3  -79  10  63  -34  -50  64  -8 : k_793
3  -80  34  48  -75  30  21  -81 : k_400
3  -48  62  -57  48  -29  21  -30 : k_344
3  -80  34  48  -75  -46  102  103 : k_909
gone k_793: 3  10  -50  -34  -79  -8  63 : 64
gone k_344: 3  62  -57  -29  -48  -30  48 : 21
gone k_400: 48  34  -81  -75  30  3  21 : -80
gone k_344: -48  -30  48  62  -57  3  21 : -29

15  29  39  113  46  15  34  0  8  37  -32  48  5  10  -22  43  8  -33  38  -6  24  -6  -31  5  -30  -33  -52  48  -12  2  -38  -59  20  36  15 = k_374
-50  3  121  113  2  15  -21  37  42  -21  -1  -65  16  31  30  43  -3  10  -98  29  33  32  -32  43  4  53  -83  -65  -1  29  0  35  50  -75  -30 = k_644
40  -10  112  113  -13  15  5  -6  39  11  -16  24  27  20  41  43  0  9  69  21  -26  -4  37  -56  51  -44  70  24  -28  14  -20  28  -3  -57  95 = k_27
-38  23  -37  113  20  15  -5  -22  -27  10  -32  10  -23  -28  41  43  -13  -17  62  -14  -12  -11  -45  31  -63  47  -26  10  -52  15  -32  -29  -27  -11  8 = k_234
gone k_644: -75  -65  -50  2  -3  -98  50  113  0  -21  35  121  -83  43  10  31  53  -1  32  -65  -21  3  -30  -1  4  29  43  30  29  33  37  16  -32  42 : 15
gone k_374: 46  -59  15  -33  0  15  5  -32  -12  38  8  8  -22  5  43  -52  20  29  -30  34  10  113  -38  48  36  37  39  15  -33  2  48  -6  -6  24 : -31
gone k_234: -14  15  -12  -11  10  -27  -17  -63  -29  -28  -23  -38  -52  -27  8  -13  20  43  10  -32  41  -22  15  31  10  23  113  -11  47  -32  62  -5  -45  -26 : -37
gone k_374: -52  5  39  5  -6  48  15  34  -22  -59  38  -38  -6  48  113  -33  8  -33  15  36  24  -32  29  37  43  46  -12  -31  15  0  2  10  20  8 : -30
gone k_27: -44  -10  39  -13  40  -28  -26  70  -20  5  -6  28  -56  14  24  51  -57  -3  27  24  43  95  -4  37  41  21  15  0  9  113  69  112  11  -16 : 20
gone k_644: -3  29  -30  30  -98  0  33  121  29  31  43  37  -21  113  -65  43  35  42  -50  -1  -65  10  3  16  4  2  -1  50  -83  -21  -32  -75  32  15 : 53

-60  -42  19  -14  -42  -86  -17  23  -35  33  0  38  -16  -12  18  -15  6  3  53  -35  -30  -57  12  -69  -31  14  -34  -67  -10  15  -14  4  -59  5  -85  47  27  -81  17  9  12  -15  -14  -26  32  -17  60  25  -22  -8  42  -48  12 : k_34
-39  -29  13  0  -6  -83  -34  -29  -31  4  -30  47  -6  -5  -1  -27  -45  40  -9  -1  -33  -62  23  -41  -40  3  -30  -68  0  -2  -22  32  -64  23  -65  12  -13  -69  15  9  10  -18  -18  -24  32  -11  59  24  -23  -7  38  -43  13 : k_987
-63  -45  20  -12  -37  -99  -26  10  -39  28  -10  47  -15  -11  15  -22  -10  15  42  -30  -36  -67  17  -71  -43  13  -38  -78  -9  11  -19  14  -71  12  -34  43  18  -90  21  -2  17  11  28  -26  14  -39  25  11  2  -13  35  -45  -3 : k_444
-60  -42  19  -14  -42  -86  -17  23  -35  33  0  38  -16  -12  18  -15  6  3  53  -35  -30  -57  12  -69  -31  14  -34  -67  -10  15  -14  4  -59  5  -16  47  27  -81  19  -6  17  -43  41  -22  4  -42  7  3  12  -12  27  -37  -9 : k_596
gone k_987: 32  23  -43  -69  -64  -24  4  -30  -45  -68  -22  -13  3  -23  12  15  -83  -2  -40  -11  -1  -29  13  -34  10  0  9  -65  -6  -39  -29  32  -27  -31  47  38  24  -6  -18  0  -30  59  -62  -33  -9  -5  -7  23  -18  -1  40  13 : -41
gone k_596: 17  -43  -42  12  19  -34  -86  -6  -16  47  53  27  7  19  5  -17  -69  -12  -57  -35  3  23  -30  -67  -15  -59  12  33  -31  -81  -9  -14  3  0  -37  4  -42  14  -12  -35  -10  15  41  -16  -14  -60  6  38  27  4  -42  18 : -22
gone k_596: 33  -59  12  -57  14  23  -12  -14  -15  -42  19  -17  17  19  -60  0  41  -6  -86  -31  18  3  3  4  -35  -43  -34  -42  -16  -16  27  27  53  -10  6  -14  -35  47  5  -42  -69  -37  38  -30  -81  -9  -12  -22  12  -67  15  4 : 7
gone k_34: -60  47  -42  -14  -22  12  -57  -10  -14  32  -26  42  -31  4  23  -67  -8  25  53  19  14  27  17  18  -34  12  6  38  -30  -15  60  -17  -85  -35  -14  -15  5  -48  3  -12  -16  0  -81  -42  15  -17  -69  33  -59  12  9  -35 : -86

-87  71  -75  -66 -> k_609
84  -76  -77  -48 -> k_623
84  -1  -2  -1 -> k_751
gone k_609: -87  -66  -75 : 71
gone k_751: -1  84  -1 : -2
gone k_609: 71  -75  -87 : -66
gone k_751: -1  -1  84 : -2
gone k_609: -66  -75  71 : -87

48  28  28  -22  -28  4  -43  -22  -41  35  -57  41  -7  7  13  122  14  -3  -60  -47  -12  -7 -> k_476
-38  -61  1  7  -7  10  -68  10  16  -26  25  -25  16  18  -19  24  39  -27  -13  -36  -104  42 -> k_752
-24  -65  -66  -22  -32  -9  1  -8  20  -6  -51  38  0  55  0  1  -12  5  3  -50  -78  36 -> k_764
11  -46  16  -14  -1  49  -55  4  5  -5  -7  -24  21  -3  -11  12  28  -35  -44  -49  -30  4 -> k_733
-23  -67  21  -18  1  -9  -52  -12  -20  -7  -27  11  22  -22  35  26  6  -8  -14  -3  -8  20 -> k_224
-1  -62  5  -37  1  49  -61  6  -3  -24  -50  13  51  -3  -14  -13  -9  -14  -23  -32  -46  27 -> k_89
19  35  25  -30  -46  -20  -16  6  -4  70  -9  91  4  -4  27  52  -27  27  -21  35  22  6 -> k_98
3  -50  10  -21  -13  23  -57  -27  -6  -32  0  -11  66  16  -4  -11  29  -20  29  -56  -77  44 -> k_874
39  -5  49  14  -47  -36  -31  -3  -9  71  -51  1  -14  50  -1  89  -37  16  -49  -12  51  -51 -> k_924
37  -12  72  -28  -12  -29  -30  3  28  104  -44  29  -36  -2  -19  91  -42  13  -6  6  55  2 -> k_141
gone k_764: -12  -22  0  -50  -51  -66  55  -6  3  -9  0  5  -8  1  -78  20  36  1  -24  38  -32 : -65
gone k_224: 20  -20  -18  -27  -67  6  26  -52  11  22  -14  -22  -8  1  -8  -7  21  -23  -12  -3  35 : -9
gone k_224: -14  6  -12  -3  -52  1  -8  -23  20  -22  -67  -8  22  21  -27  -20  26  -9  -18  -7  35 : 11
gone k_476: -7  -22  -12  -43  14  35  41  -3  -28  -60  7  -7  -22  4  122  -41  -47  28  -57  28  48 : 13

42  -22  0  -13  -23 : k_671
47  -17  -3  -18  -20 : k_277
20  -5  -2  -7  -9 : k_719
-72  20  9  23  22 : k_448
42  27  12  30  43 : k_461
gone k_448: 22  9  -72  20 : 23
gone k_277: 47  -3  -17  -20 : -18
gone k_719: -5  20  -2  -7 : -9
gone k_461: 27  43  42  30 : 12
gone k_277: -20  -3  -17  47 : -18
gone k_461: 30  12  27  42 : 43
gone k_671: -13  -23  0  42 : -22

-124  -123  -41  -124  k_366
-79  82  -42  -57  k_222
-2  15  14  35  k_805
-2  15  7  35  k_687
gone k_222: 82  -57  -42 : -79
gone k_805: 15  -2  14 : 35
gone k_222: -79  -42  82 : -57
gone k_805: 35  14  -2 : 15

-11  98  -115  99  43  -15  -26  -21 = k_996
36  -29  -27  -10  13  28  74  12 = k_65
-51  6  26  -46  -42  -26  -48  -16 = k_722
-11  98  -115  5  43  -15  -43  -21 = k_857
gone k_996: -11  -21  -26  99  43  -15  -115 : 98
gone k_65: 74  36  -29  -10  -27  28  13 : 12
gone k_996: -115  -26  43  -21  -15  99  -11 : 98

-42  77  69  11  -99  12  k_905
14  -11  87  49  17  -92  k_666
-2  -85  41  -5  -86  -3  k_291
-91  -90  38  -14  -89  11  k_14
123  -1  77  11  -4  -21  k_285
gone k_905: 77  -42  12  -99  69 : 11
gone k_291: -3  -2  -85  -5  41 : -86
gone k_291: -86  -5  -85  41  -2 : -3
gone k_666: -11  -92  87  49  14 : 17
gone k_14: -90  11  -14  38  -91 : -89
gone k_14: -89  -14  -91  11  38 : -90
gone k_905: 12  69  11  -99  77 : -42

